In the data rows, zero lies at 4.5, halfway between 4 and 5.
Here is a table of points, one per row:
[9 7 6 6 3 4 6 5 3 5 4 2 5 5 3 5 4 5 5 5 5 7 5 6 6 5 2 7 4 5 4 5 9 5 6 5 6
 3 4 6 6 6 7 2 7 7 5 4 8 8 3 4 4 4 6 5 6 4 5 5 4 6 4 5]
[5 6 5 6 3 9 6 5 7 6 8 5 2 9 4 4 5 6 5 3 6 4 3 4 6 4 7 1 4 5 4 8 5 2 4 4 3
 5 6 0 6 6 6 1 4 7 5 9 6 5 9 5 5 7 5 6 5 0 5 7 8 5 6 3]
[0 4 4 4 5 5 6 4 4 5 3 5 4 6 5 1 3 3 4 7 5 3 4 4 7 5 3 0 0 4 4 6 1 3 5 7 6
 4 5 6 5 3 6 5 4 5 4 2 6 6 5 3 2 3 5 4 4 5 5 5 4 5 4 9]
[6 2 5 4 5 3 6 4 2 7 9 3 8 2 4 5 2 5 5 3 3 3 1 3 6 3 7 3 7 5 4 7 3 2 1 5 2
 3 4 3 3 3 5 1 3 3 4 5 4 5 6 4 1 6 3 6 3 5 5 5 2 2 7 6]
[7 4 5 6 4 9 4 5 5 5 8 5 3 3 4 5 4 4 4 5 4 6 5 5 3 3 4 5 4 4 2 4 7 5 6 0 5
 6 4 6 4 6 1 9 3 4 7 2 5 1 3 6 5 4 5 2 5 3 6 5 3 1 1 6]
[4 2 4 5 6 4 5 5 4 7 3 3 3 6 4 4 2 6 4 5 3 5 6 3 2 5 5 6 5 2 5 2 7 5 8 6 7
 5 5 4 3 6 1 6 6 5 4 7 2 5 7 7 5 3 2 8 4 6 5 4 5 4 7 6]
[2 5 6 7 7 3 4 5 6 5 6 4 5 7 5 2 6 3 5 6 5 4 6 6 9 4 6 7 9 6 2 4 7 0 4 6 5
 6 6 8 5 5 7 5 3 2 6 2 4 5 5 5 4 4 5 4 5 7 6 5 8 5 5 6]
[5 3 4 5 5 2 2 3 4 4 4 5 2 7 2 4 3 1 3 3 1 5 5 4 9 6 0 4 4 4 5 3 4 6 5 3 2
 5 5 1 4 3 4 4 5 2 5 4 2 6 3 4 7 4 6 4 4 3 3 4 4 4 5 2]
[3 6 3 4 2 5 7 7 3 3 4 4 7 2 7 4 4 5 5 5 5 6 9 4 1 3 1 5 4 5 4 7 0 3 7 3 6
 4 3 3 5 3 4 3 7 5 3 4 3 4 1 7 7 5 8 3 5 5 2 5 6 4 9 8]
[5 8 3 4 0 2 6 3 4 4 6 6 5 1 5 3 4 5 5 3 6 3 6 4 5 4 7 6 5 5 5 5 3 9 7 5 4
 4 9 4 5 6 6 7 4 2 5 4 9 7 6 6 4 4 5 5 5 5 4 4 5 3 6 3]
[4 3 3 7 6 1 7 4 6 4 4 5 9 0 2 2 6 5 4 5 7 2 4 6 5 5 6 0 7 3 4 5 5 3 5 3 3
 5 7 3 4 6 5 1 6 5 4 6 4 1 7 3 2 5 4 3 5 2 4 3 4 6 2 3]
[9 3 4 3 5 6 5 1 6 3 4 2 1 3 6 5 4 4 5 4 3 7 6 4 3 3 4 4 5 4 4 4 4 4 4 8 2
 6 2 6 2 6 4 5 4 5 4 4 5 3 5 7 5 5 7 5 3 4 1 3 7 5 0 4]
[6 6 6 7 4 3 2 6 4 2 2 3 4 8 5 4 5 5 4 4 3 0 4 5 4 5 8 5 4 4 6 5 2 4 2 4 2
 5 6 5 6 6 6 5 5 4 3 3 6 4 3 5 6 5 3 5 4 0 3 5 3 5 5 9]
[4 3 4 4 5 0 3 3 5 4 7 6 3 6 7 8 4 5 3 6 4 6 4 4 2 1 8 4 4 5 5 3 6 7 4 7 6
 5 5 4 5 4 2 5 5 6 4 4 4 3 5 0 9 2 5 3 6 7 6 5 3 7 6 5]
[3 5 3 1 2 5 2 5 4 2 3 2 1 4 6 4 5 1 4 4 5 5 4 3 3 3 5 6 8 4 3 3 5 2 4 4 6
 3 6 6 5 5 7 3 5 3 3 3 4 2 5 0 1 3 1 5 4 2 4 3 3 4 7 1]
[4 2 6 3 9 6 5 7 5 5 5 5 4 2 7 7 7 3 7 6 5 4 7 5 4 8 3 2 8 6 8 3 8 6 5 5 3
 5 4 5 6 2 4 8 4 6 6 6 5 5 3 2 6 5 6 6 5 6 3 6 4 5 7 4]
[1 4 5 4 5 3 5 4 3 4 5 6 6 3 0 4 4 5 5 1 5 2 2 4 1 4 3 7 0 4 5 5 5 0 4 3 4
 3 1 6 6 3 2 8 3 7 4 2 6 8 4 6 6 3 5 4 5 5 5 6 6 6 4 0]
[0 7 7 6 4 6 6 6 5 5 2 4 7 0 6 8 3 7 4 4 4 7 4 5 7 5 5 8 2 4 2 6 1 8 3 5 5
 5 5 6 6 3 5 6 7 5 5 6 3 6 6 6 3 5 5 7 5 5 4 2 4 6 5 1]
[5 6 5 5 1 5 3 7 5 5 5 6 4 6 4 6 6 4 5 4 6 6 3 5 2 6 3 2 1 5 4 1 7 7 4 6 4
 6 2 7 4 5 4 2 0 4 4 5 3 2 3 9 3 6 3 2 5 6 5 0 4 4 7 4]
[4 5 6 3 7 2 5 5 5 5 3 4 3 6 5 1 5 7 5 4 4 5 5 3 5 5 3 6 5 4 5 5 5 7 4 2 4
 3 1 0 5 3 6 6 2 3 3 7 3 2 2 2 5 4 4 1 4 7 6 5 5 5 0 4]
[4 5 3 5 5 8 3 1 3 3 3 6 4 5 4 5 4 4 4 6 5 6 5 8 2 5 5 5 7 5 6 2 3 6 3 2 6
 2 5 6 3 1 2 1 4 5 5 6 4 8 4 5 7 6 2 6 5 7 5 6 5 2 0 7]
[5 2 3 2 5 5 3 4 7 6 1 7 7 8 5 6 7 5 7 6 6 5 4 5 6 5 3 7 2 6 7 5 3 5 3 7 6
 7 4 5 4 8 5 6 8 3 5 3 5 2 6 5 3 5 3 3 5 5 6 7 3 5 5 2]
There is one direction along which these points spread out most. Take the direction at right angles to it along which they spread out most. Then take the direction at right angles to both along which they spread out most. Go by this last direction. Where along it does each point below lie, from 0 to 99? 50 is the average, and the first point above lies past it. One standard deviation of the points above along it is 16.
[4 2 6 3 9 6 5 7 5 5 5 5 4 2 7 7 7 3 7 6 5 4 7 5 4 8 3 2 8 6 8 3 8 6 5 5 3
 5 4 5 6 2 4 8 4 6 6 6 5 5 3 2 6 5 6 6 5 6 3 6 4 5 7 4] 38
[4 3 4 4 5 0 3 3 5 4 7 6 3 6 7 8 4 5 3 6 4 6 4 4 2 1 8 4 4 5 5 3 6 7 4 7 6
 5 5 4 5 4 2 5 5 6 4 4 4 3 5 0 9 2 5 3 6 7 6 5 3 7 6 5] 31
[6 2 5 4 5 3 6 4 2 7 9 3 8 2 4 5 2 5 5 3 3 3 1 3 6 3 7 3 7 5 4 7 3 2 1 5 2
 3 4 3 3 3 5 1 3 3 4 5 4 5 6 4 1 6 3 6 3 5 5 5 2 2 7 6] 53
[3 5 3 1 2 5 2 5 4 2 3 2 1 4 6 4 5 1 4 4 5 5 4 3 3 3 5 6 8 4 3 3 5 2 4 4 6
 3 6 6 5 5 7 3 5 3 3 3 4 2 5 0 1 3 1 5 4 2 4 3 3 4 7 1] 31
[4 3 3 7 6 1 7 4 6 4 4 5 9 0 2 2 6 5 4 5 7 2 4 6 5 5 6 0 7 3 4 5 5 3 5 3 3
 5 7 3 4 6 5 1 6 5 4 6 4 1 7 3 2 5 4 3 5 2 4 3 4 6 2 3] 48
[5 8 3 4 0 2 6 3 4 4 6 6 5 1 5 3 4 5 5 3 6 3 6 4 5 4 7 6 5 5 5 5 3 9 7 5 4
 4 9 4 5 6 6 7 4 2 5 4 9 7 6 6 4 4 5 5 5 5 4 4 5 3 6 3] 52
[1 4 5 4 5 3 5 4 3 4 5 6 6 3 0 4 4 5 5 1 5 2 2 4 1 4 3 7 0 4 5 5 5 0 4 3 4
 3 1 6 6 3 2 8 3 7 4 2 6 8 4 6 6 3 5 4 5 5 5 6 6 6 4 0] 47
[7 4 5 6 4 9 4 5 5 5 8 5 3 3 4 5 4 4 4 5 4 6 5 5 3 3 4 5 4 4 2 4 7 5 6 0 5
 6 4 6 4 6 1 9 3 4 7 2 5 1 3 6 5 4 5 2 5 3 6 5 3 1 1 6] 78
